a =
[[135 133 153 134 129 142 130 137 140 126 137]
 [123 138 142 128 120 124 132 128 129 125 116]]
Counting starts at 0.
The entry just left of 138 -> 123
Read off the entry in row 0 and column 1.
A: 133
Read off the top entry of the column that holds the largest entry.
A: 153
Read off the entry directly below 130.
A: 132
The entry at row 0, column 0 is 135
Read off the entry directly below 133.
A: 138
Read off the entry in the bottom-right corner.
A: 116
Read off the entry just left of 124.
A: 120

m =
[[140, 149, 144, 125, 141, 142, 153, 133, 102, 136, 102, 119, 108],
 [103, 127, 148, 109, 137, 146, 152, 123, 107, 126, 151, 143, 147],
 [146, 138, 111, 123, 153, 110, 138, 141, 150, 105, 110, 126, 112],
 [153, 145, 140, 114, 146, 108, 151, 131, 147, 120, 121, 107, 124],
 [118, 102, 112, 102, 137, 154, 147, 111, 124, 129, 116, 104, 115]]
Indices start at 0.
Find the entry in the bottom-right corner.
Answer: 115
The entry just right of 150: 105
Find the entry in the top-left corner.
Answer: 140
Find the entry in row 2 and column 0.
Answer: 146
Find the entry in row 1 and column 0.
Answer: 103
The centre entry: 138
Find the entry just left of the centre entry.
Answer: 110
The entry in the bottom-left corner -> 118
Find the entry in row 0 and column 2.
Answer: 144
Find the entry at row 0, column 1.
Answer: 149
Find the top-right entry.
Answer: 108
The entry just left of 145 is 153
Find the entry just right of the centre entry.
Answer: 141
The entry directly below 121: 116
Find the entry directly below 133.
Answer: 123
The entry directly above 104: 107
Find the entry just left of 121.
Answer: 120
The entry in row 2 and column 2 -> 111
The entry just right of 109: 137
Find the median of all entries.
Answer: 127
The entry directly below 119 -> 143
Find the entry directly above the centre entry.
Answer: 152
